128 stands for zero in the data rows.
In each game, the first row plays the second. By how much does the first row win? 15 means about a draw, 30 a big win and 0 a big loss. Wins can go round in a circle. Each row has two weighted sums of its numbers, A and B, taken from their middle values. A row wins by its A times the other's B, less its B times the other's A.
[151  91 100 144 100  97 145 100 155 104 116 141 105 164 117  94  93 118]
[105 164 174  96 133 137  87 144  91 112 142  95 103  84 113 155 124 133] ~ 16
[131 127 125 180 155 141 188 138 139 255 115 139 251 159 255 155 170 120]
[132 108 100 150 108 108 156 116 151 121 122 155 124 141 121 113 116 105] ~ 10
[166  94  95 166  89 109 162 110 174 100 105 168  97 171 113 100 103 114]
[116 227 213  95 204 237  81 213  90 148 248  71 135  62 177 211 199 241] ~ 9
[116 164 168 101 163 153  96 164  95 116 163  90 100  89 123 174 156 162]
[130 110 115 138 119 107 156 119 138 128 128 154 143 161 115  99 119 112] ~ 17
[113 134 132 104 121 114 116 119 123 140 122 112 142 120 123 131 118 127]
[108 139 129 112 136 122 120 130 113 128 122 108 140 105 119 134 132 124] ~ 17
[109 136 121  97 121 116 107 122  96 102 121 108 112 101 119 119 114 123]
[127 101 114 133 114 108 145 114 146 110 112 134 108 154 104 109 105 121] ~ 14
[115 125 122  88 105 116  90 107 102 112 111 117 116 137 120 130 101 116]
[115 124 142 122 125 122 124 114 122 146 124 112 145 124 118 141 136 119] ~ 9
[127 107 100 150 106 120 152 124 145 158 107 148 159 145 120 116 118 117]
[115 129 132 127 130 110 132 117 117 140 115 120 151 130 121 122 131 124] ~ 15
[115 188 177  92 182 209 100 193  95 171 199  91 162  76 148 188 193 202]
[106 124 135 112 131 117 113 115 116 108 109 132 109 126 110 113 115 118] ~ 19
[192  95  85 184 103 108 177 112 179 114 100 161 130 174 117  97  99 112]
[109 138 148 109 131 123  96 140 116 118 111  92 132 112 113 141 127 107] ~ 15
[140  92 101 154 117 115 160 109 159 140 115 166 149 157 110 126 124 109]
[110 141 124 125 129 124 125 138 121 145 111 105 143 121 114 140 132 120] ~ 7
[118 112 113  94  91 109 108  98 124 102 101 131  94 135 119  89  99 110]
[113 205 197 104 191 205  87 203  93 185 215  86 145  79 184 194 202 216] ~ 6
[101 189 178 109 182 178  94 180  95 146 199  83 153  91 150 185 183 191]
[110 119 135  93 109 107  88 117 118 102 119 122 102 118 128 126  98 112] ~ 12
[119 125 141 102 127 132  99 113 106 153 132 119 163 105 123 143 137 123]
[133  93 109 129  93 108 146 101 156 108 115 162 100 153 114  99  98 103] ~ 9
[124 117 109 145 133 133 156 114 128 176 114 140 190 148 152 125 125 122]
[107 174 179 111 161 180 101 171  94 112 184  86 116  89 113 164 161 187] ~ 12
[106 124 137  98 113 127 104 110 105 114 115 129 116 113 120 131 110 114]
[217  98  88 193  99 102 172  98 201  99 111 167  96 186 114  88  92  91] ~ 9
[117 171 163  95 164 158  85 156  92 121 161  94 142  97 124 157 149 156]
[117 121 128 113 117 116 108 105 112 110 116 113 107 121 124 111 108 108] ~ 15
[168 141 141 199 162 132 184 166 141 112 118 126 121 132 115 154 161 132]
[114 123 128 125 150 114 123 131 109 132 123 127 148 121 125 141 130 120] ~ 18
[151  97  92 181 113 103 178 125 153 137 103 148 134 161 119 100 107 121]
[114 132 146  93 124 134 104 125 107 113 125 104 137 112 115 135 133 130] ~ 4
[115 117 126 123 109 112 137 123 115 119 101 127 111 130 122 117 110 102]
[115 175 177 101 164 165  99 180  96 152 176  89 134  91 128 173 175 180] ~ 13
[118 130 123 119 131 128 143 130 119 176 120 127 192 132 149 111 146 118]
[110 136 154 110 136 125 111 136 109 120 118 111 136 108 115 124 131 124] ~ 17
[113 107 127 109 108 110 108 111 121  97 105 142 112 140 113 106  91 105]
[119 116 116 111  99 120 124 110 123 106 108 138 120 142 119 104 115 105] ~ 13
[108 114 109 117 111 105 132 113 111 103 102 139 110 131 125 110 118  96]
[108 175 164 102 161 161  79 169  97 142 154  92 146  89 128 167 174 170] ~ 10
[109 126 133  94 115 107 112 109 111 127 112 124 136 105 117 111 113 109]
[113 120 114 127 105  93 129 116 131 102 112 136 101 131 116 117  96 105] ~ 21
[110 152 142 103 140 148 113 142 110 146 123 104 145 102 123 128 121 146]
[124 113 118 129 105  97 129 111 142 119 114 135 104 138 120 109 111 124] ~ 18
[136  93  85 151  84 115 141  93 168 109 109 170 102 152 119  98 108 114]
[114 139 138  93 145 124  98 123  97 138 119 108 128 109 109 128 120 123] ~ 16
[127  97 120 138 111 118 141 108 141 145 118 151 169 146 131 110 125  97]
[116 145 137 102 121 129  97 123 103  92 114 111 100 104 114 145 112 114] ~ 16
[116 117 115 129 127 112 139 120 122 122 120 136 140 134 114 124 127 110]
[127  92  99 136 111  93 140  97 161 100  91 150 104 158 105 104 112 125] ~ 11
[112 144 143 124 137 134 132 141 100 124 128 109 126 112 106 150 149 123]
[117 220 222  92 208 240  79 213  93 165 236  72 151  78 176 210 223 243] ~ 15
[118 117 107 147 117 102 135  97 131 102 119 132  95 129 112 124 103 122]
[129 108 105 136 114 101 125 100 148 105 109 150  99 138 113  91 100 120] ~ 12
[112 106  99 120  88 111 131 105 143 105 107 149 111 148 102 101 104 117]
[109 113 124 105 120 114 116 121 121 123 113 125 129 136 121 125 120 109] ~ 16
[130 107 100 130  98 108 144 108 147 113 108 137 104 132 109 109 105 106]
[120 198 181 140 238 214 153 202 101 255 193  72 255 107 255 214 235 207] ~ 19
[233  80  78 203  91 106 179 101 202 113 101 181 109 188 114 112  87 118]
[118 101 124 136 114 111 137 112 116 111 109 139 103 146 122 124 114 114] ~ 20
[120 118 116 118 110 114 126 120 123 113 116 142 109 132 120 107 115 113]
[115 114 112 133 118 113 125 126 131 110 124 147 108 152 116 128 115 108] ~ 20
[104 146 135 124 145 129  97 134 108 129 121 120 121 126 113 141 132 117]
[116 120 131  96 113 122 106 108 109 108 115 121 107 117 117 120 118 111] ~ 13
[130 138 132 123 127 123 127 120 130 112 116 128 104 129 120 118 113 114]
[109 121 139 119 129 109 119 113 111 107 119 112 100 119 106 103 103 116] ~ 15
[255  85  74 222  87 104 189 114 222 106 113 189 105 200 119  85  94 120]
[159  98  96 162 105 100 150 101 175 119 112 175 100 166 112  96 102 106] ~ 6
[115 125 121 111 130 109 130 118 122 109 107 120 107 125 114 127 128 115]
[116 114 109 102  99 117 119 103 128 120 109 148 107 135 120 104 107 113] ~ 13
[113 163 163  89 157 147  95 153  99 162 154  97 157 102 138 148 157 145]
[139 114 110 151 113 126 157 118 137 111 115 146 118 133 119 127 133 111] ~ 16
[119  98 124 115 104 117 123 111 123  96 119 149 108 136 129 103 112 120]
[128 117 110 140 120 122 129 115 140 123 110 140 140 142 112 119 128 109] ~ 13
[108 144 146 107 136 118 110 132 106 102 134 117 103 106 115 136 123 133]
[145  95  96 150 111 113 173  99 169 117 118 158 126 159 118 101 109 112] ~ 21
[112 142 146  88 137 115  86 127  92 136 138  97 128 111 131 143 128 117]
[229 101  72 197  95 103 170 104 216  89 109 179  94 189 122  99  89 104] ~ 19
[111 139 140 105 145 148 120 146  91 176 132 104 175 107 153 136 155 130]
[114  98 110 124 104 114 139 108 125 153 107 146 138 136 112 100 125 106] ~ 14
[122 108 118 115 106  96 126 100 127 109 111 142 109 137 118 103  99 109]
[119 193 177 110 203 203 104 204 102 195 205  81 188  94 253 192 210 211] ~ 16
[217  95 101 199 102  92 165 100 197 104 117 173 111 168 119  97 109 111]
[115 121 112 123 116 118 128 127 127 119 115 128 122 120 110 118 110 118] ~ 15
[ 98 166 172 117 173 185 117 164  88 140 170  89 150 111 136 161 182 160]
[107 145 138  92 137 131 119 123 103 123 118 105 110 108 106 130 119 112] ~ 11
[255 108  79 242  79 109 217 102 240  97 108 206 107 193 108  91  97 111]
[136  89  97 156  99 119 140 103 162 107 115 152  99 156 111 108 105 108] ~ 4
[114 151 150 100 134 135  91 160  88 138 129 103 128  93 128 150 142 141]
[109 118 151 119 138 133 121 133 106 117 120 126 127 122 111 131 130 123] ~ 6
[114 179 157 104 159 164  97 166  94 157 172 103 155 116 143 154 176 167]
[114 113 112  96 118 110 123 100 130  93 117 130 119 143 106  99 105 103] ~ 15
[115 198 204 120 220 238 110 210  91 174 219  72 143  66 160 204 223 233]
[108 174 181  91 161 159  95 170  99 128 168  88 121  83 115 169 159 168] ~ 12
[122 110 117 133 117 119 125 122 143 116 107 136 123 131 108 112 128 106]
[110 116 115 126 125 135 142 119 130 167 113 143 188 150 140 125 134 114] ~ 17
[115 149 157 109 147 160 120 145 108 136 142 107 129  97 130 165 160 141]
[120 123 117 118 143 128 156 131 126 218 120 141 236 134 221 126 154 119] ~ 12
[107 176 163 110 183 181 104 171  99 152 171  97 167 105 142 184 178 169]
[112 148 150 103 140 143  91 147 107 103 135 103  94  84 120 141 119 142] ~ 12
[120 125 102 108  88 106 131 110 147  98 109 137  90 138 122  93  96 105]
[112 133 126 112 115 105 113 116 120 102 117 128 119 123 115 124 121 118] ~ 12
[136 127 107 158 130 126 148 111 140 107 119 139 102 147 121 130 120 109]
[255  91  65 243  92 112 203 100 235 106 108 196 108 208 121 106  96  98] ~ 25
[120 126 121 108 115 119  99 113 117 103 110 135  96 109 111 117 116 113]
[104 122 158  94 121 117  88 133  89  96 129 100 113 102 115 142 105 120] ~ 15
[122 107 117 129 108  95 125 116 135 112 107 127 109 134 112 115 103 105]
[111 115 115 104 124 105 117 138 119 115 114 126 107 120 111 109 109 120] ~ 14
[114 133 131 100 102 108 106 106 115  96 109 134  95 127 105 109  94 119]
[120 145 140 112 136 150 117 155  97 167 148 108 160 102 151 132 135 150] ~ 16
[103 111 136 109 112 105 126 107 112 102 124 132  99 121 111  97 112 104]
[135  95 110 159 121 105 144  89 151 105  98 148  96 170 118 101 111 106] ~ 16
[110  93 119 111 118 117 123 103 132  99 115 129 101 131 116 112 103 123]
[111 165 150 102 178 180 103 167  85 138 155  94 132  99 118 160 169 152] ~ 13
[109 134 132 111 130 123 123 126 107 110 117 115 110 109 124 135 122 130]
[159 102 106 178 103 118 171 112 169 158 123 157 182 169 129  91 127 117] ~ 5
[114 181 171  99 189 189 103 175  95 150 188  74 137  98 142 182 172 190]
[194  99  99 214 108 122 202 116 173 183 117 157 190 185 151 109 130 119] ~ 22
[148 102 107 156  96 110 153 104 167 113 113 166 103 160 119  95 111 110]
[223  88  95 191  95 117 170 102 195 109 100 172 112 174 114  85 100 108] ~ 26
[113 160 153 108 151 162 119 150 104 135 132 112 133  94 113 165 158 150]
[106 117 129 103  99 118  97 113 122 104 118 118 102 115 115 111  98 108] ~ 15
[137 107 113 152 116 109 169 101 153 120 120 160 116 154 116 114 124 110]
[131 112 108 139 107 113 109  93 153  97 117 153  91 137 104 106  98 118] ~ 13
[114 139 146 112 142 138 102 121  98 131 133 108 129 103 112 139 144 133]
[163  90  92 167 106 106 164 105 172 128 104 151 157 166 120 101 117 128] ~ 15
[156  84  99 175 104 116 168 113 163 130 107 157 134 146 113  91 124 105]
[116 155 150 113 150 154 116 140 110 125 143 107 117  97 122 141 154 140] ~ 14
[126 124 122 150 136 125 174 127 142 230 107 143 249 155 255 126 138 121]
[120 102 118 138 110 114 132 110 142  99 117 132 108 132 116 120 110 112] ~ 14
[110 125 132 102 121 122 106 121 103 109 124 110 108 112 110 134 125 115]
[118 195 182 103 205 225  98 201  98 137 234  87 120  70 130 207 219 238] ~ 18
[140  96 107 147 101 101 139 109 151  84 113 156  88 164 116 104 105 113]
[110 185 197  90 186 203  64 190 101 158 215  82 143  80 150 184 187 213] ~ 15
[108 100 119 118 110 111 138 108 124 112 103 150 133 135 115 110  99 119]
[109 171 170  94 157 145  97 150  96 111 157  94 117  91 124 165 144 155] ~ 18
[108 166 178 115 156 159 115 152 105 130 147 100 139  95 119 168 152 149]
[138 101 114 140 110 101 151 103 168 144 106 148 149 159 125 113  99 118] ~ 14
[144  99 100 155 111 108 161 107 154 120 115 152 109 163 108  94  99  99]
[110 203 188 162 207 196 139 194 105 129 190  93 126  97 107 188 210 193] ~ 19
[119  99 102 142 111 114 142 114 143 127 106 141 166 165 121 110 120 105]
[108 139 134  90 110 123  95 132  92 116 112 110 117 106 113 131 123 114] ~ 15
[115 137 134 121 145 125 125 121 103 106 123 120 104 116 108 126 124 117]
[159 112  93 178 110 120 188 119 160 207 120 152 208 157 188 115 147 116] ~ 16
[135 130 145 157 140 128 156 131 111 104 127 132 110 113 123 136 136 117]
[116 127 125 110 114 104 125 117 121 107 124 129 117 125 109 122 107 122] ~ 16
[105 180 176 101 157 152  81 159 104 126 150  93 126  95 113 164 155 152]
[107 141 113 102 115 104  96 117 117 110 111 128 105 117 123 115 104 117] ~ 14
[106 202 201  91 207 216  76 203  95 192 219  67 188  73 242 201 193 223]
[131 100 113 143 113 110 156 107 135 143 106 147 159 134 133 118 124 108] ~ 18
[110 147 146  94 136 128 100 153  95  97 131 111 102  97 112 146 132 129]
[121  98 108 124  85 110 130  92 140 102 106 146 103 145 111  93 103  98] ~ 13
[144 100 122 151  98 115 139 128 144 129 110 160 125 152 111 106 109 109]
[138 117 114 177 160 137 194 131 146 255 121 137 255 166 255 128 170 123] ~ 8
[162  95 101 181 123 117 196 106 169 188  99 156 204 177 182 111 141 117]
[118 109  98 111 104 106 132  96 140 118 118 149  95 136 118 118 105 108] ~ 7
[153 125 119 165 144 123 155 134 129 111 116 136 102 137 124 120 123 119]
[147 109  96 159 126 105 175 109 164 179 117 139 186 173 147 105 135 119] ~ 19
[112 142 145 103 139 134 120 129 102 132 132 107 116 109 125 144 135 119]
[117 124 112 107 120 109 109 112 113 107 117 118 101 117 127 133  96 105] ~ 6
[116 122 112 117 130 124 105 127 127 109 124 126 121 132 108 121 121 108]
[240  89  73 222  91 108 177 102 208  97 108 167 107 183 115 101  98 123] ~ 13
[119 153 138  94 137 131 111 132 106 128 122 123 132 102 119 133 137 127]
[128 109 111 141 108 108 143 107 145 129 113 142 135 140 113 111 116 107] ~ 15
[107 150 151  86 135 120 104 133  98 103 124 110 103  87 124 144 127 137]
[112 117 120 148 130 119 144 121 131 159 125 124 169 137 130 124 124 132] ~ 18
[110 139 133 111 116 129 119 132 106 125 121 114 130 124 110 107 117 109]
[116 187 197  94 184 196  88 196 102 144 194  69 138  67 135 199 169 218] ~ 12
[115 126 117 101 129 122  91 104 121 109 106 121 104 130 123 110 105 113]
[155  98  93 147  92 106 146 107 175 121 119 156 101 165 112 101 102 110] ~ 19
[107 112 121 103 106 118 110 120 112 101 102 131  96 130 111 108 104 107]
[114 132 131 101 138 131 125 133 104 110 115 114 113 102 118 123 129 117] ~ 16
[109 148 137 106 129 106 111 118 117 116 130 114  97 110 107 135 118 120]
[104 154 156  96 133 134  98 144  92  96 137 109 113  89 114 142 128 120] ~ 12
[110 137 130 133 145 148 128 151 120 194 136 122 189 136 173 130 144 122]
[113 119 128  91 124 132 119 121 104 119 104 123 120  96 111 124 128 105] ~ 19
[114 115 119 120 101 103 137 101 145 112 110 134 125 152 116 107 106 107]
[115 121 113 126 118 135 139 122 124 142 109 130 134 134 117 109 118 121] ~ 17
[105 164 177 102 165 168 118 161  91 194 150  90 196 105 199 152 163 163]
[160  92  96 164  99 103 148  99 178 119 111 162 120 174 109  87 106 120] ~ 9
[113 160 157 103 149 152 109 145  94 122 141  97 109 108 111 154 140 149]
[116 109 102 126  89 108 123 101 145 108 107 147  88 131 116 107  94 111] ~ 18
[113 108 106 138 111 111 148 116 142 124 113 140 134 133 118 119 127 100]
[163 102  99 170 107  96 166 105 178 120 121 167 122 163 117 108 121 107] ~ 21
[109 192 186 126 212 215 120 214  90 154 218  75 145  78 138 213 227 212]
[111 153 162 130 162 175 128 158 113 129 157 106 137 109 121 161 185 148] ~ 28
[119 119 121 130 136 125 132 128 126 136  97 137 147 118 116 133 134 117]
[117 123 118 111 106 115 125 118 120 106 112 134 100 127 112 126  98  94] ~ 19
[152  82  95 160 114 118 172 100 155 149 110 155 176 150 131 101 131 111]
[139  96 118 150 103 111 157 118 134 150 119 150 157 161 119 123 113 111] ~ 16
[142 104 102 161 117 121 170 119 161 203 117 159 200 167 166 111 122 121]
[155 138 141 180 156 127 174 134 140  99 120 138  96 138 114 143 135 116] ~ 12
[118 110 131 140 111 111 125 127 144 109 118 127 107 141 114 107 116 108]
[136  98 104 137  91 104 150 104 150  92 134 160 103 145 113 105  90 129] ~ 14
[113 181 168 106 164 176  95 187 111 139 178  87 140  90 122 176 171 168]
[121 209 188  97 208 233  78 215 102 170 246  63 149  60 197 219 198 242] ~ 16
[119 122 144 121 129 118 119 121 122 124 105 133 116 125 113 114 109 118]
[115 107 101 124  94 109 117 103 140  91 114 149 103 153 106 104  84 122] ~ 22
[106 166 172  93 160 151 113 165 107 123 127 100 117  96 115 157 140 139]
[124 122 109 142 130 123 143 128 130 141 113 149 137 150 118 122 126 111] ~ 13
[105 169 173  91 180 191  99 178  97 158 171  81 157  85 155 180 172 181]
[107 144 132  92 124 123  93 123  97 114 117 121 106 106 106 129 103  98] ~ 10
[108 120 135  94 123 130 114 127 107 160 133 120 166 118 137 138 126 113]
[121 115 122 125 131 124 144 124 125 128 134 131 129 130 116 119 132 102] ~ 10
[112 147 138  98 124 128  99 143 104 114 130 105 118  94 111 136 124 114]
[105 168 155 103 161 155 120 155  99 165 134  99 169  95 156 170 153 167] ~ 3
[110 142 132  94 117 117  91 137 107 106 118 116 109 116 111 121 117 114]
[111 231 219  89 232 250  91 249  96 250 253  85 218  77 255 233 237 255] ~ 24
[137 115 111 157 125 123 167 130 136 159 100 149 157 143 122 128 134 110]
[136 103 111 145 101 103 154 112 159 120 120 161 122 148 112  94 116 109] ~ 14
[117 123 118  98 116 107 100 113 127 109 103 140 115 130 116 119  95 113]
[113 190 177 103 193 186  82 187  93 176 184  72 157  71 140 170 170 187] ~ 18
[122 115 117 141 130 123 134 127 122 135 113 133 117 128 113 123 124 104]
[113 134 125 122 134 131 112 135 100 126 129 109 105 105 111 122 117 122] ~ 7
[137 104 116 156 105 102 146 102 141 104 127 137 106 147 120  97 124 101]
[115 110 116 133 105 103 137  98 144 121 101 130 121 137 117 102 103 107] ~ 15
[152 125 116 167 146 131 199 125 159 231 121 147 231 163 218 136 152 116]
[124 102 127 130 101  96 122 105 139 103 114 120  97 130 106 118 106 113] ~ 16
[111 210 183  89 187 187  77 193  95 157 193  80 153  89 134 187 175 196]
[109 124 123 130 117 127 122 118 113 132 125 116 153 131 133 121 115 120] ~ 13
[109 177 149 113 184 180 112 183  94 146 164  89 150  84 130 160 178 166]
[111 108 111 127  99 112 144 105 129 114 108 125 103 129 116 113 116 121] ~ 10
[255 106  83 233  85 112 189 108 207  97 132 201  90 195 103  95 103 110]
[118 115 118 117 100 106 115 107 134 119 107 134 105 135 113 122 105 114] ~ 18
[114 103 105 125 105 105 139 112 146 101 117 141  95 156 114  93  92 123]
[113 135 142 113 134 127 126 137 123 140 102 123 137 117 122 138 152 139] ~ 10
[110 176 168  98 179 171  98 172  96 215 171  96 206  94 251 171 188 168]
[128 120 120 144 132 122 154 124 124 125 123 130 138 130 109 139 130 125] ~ 14
[114 164 165  99 168 171  91 169 103 132 179  89 128  85 118 170 161 174]
[100 139 127 100 124 128 118 127  98  98 113 112  92 112 120 137 126 113] ~ 10
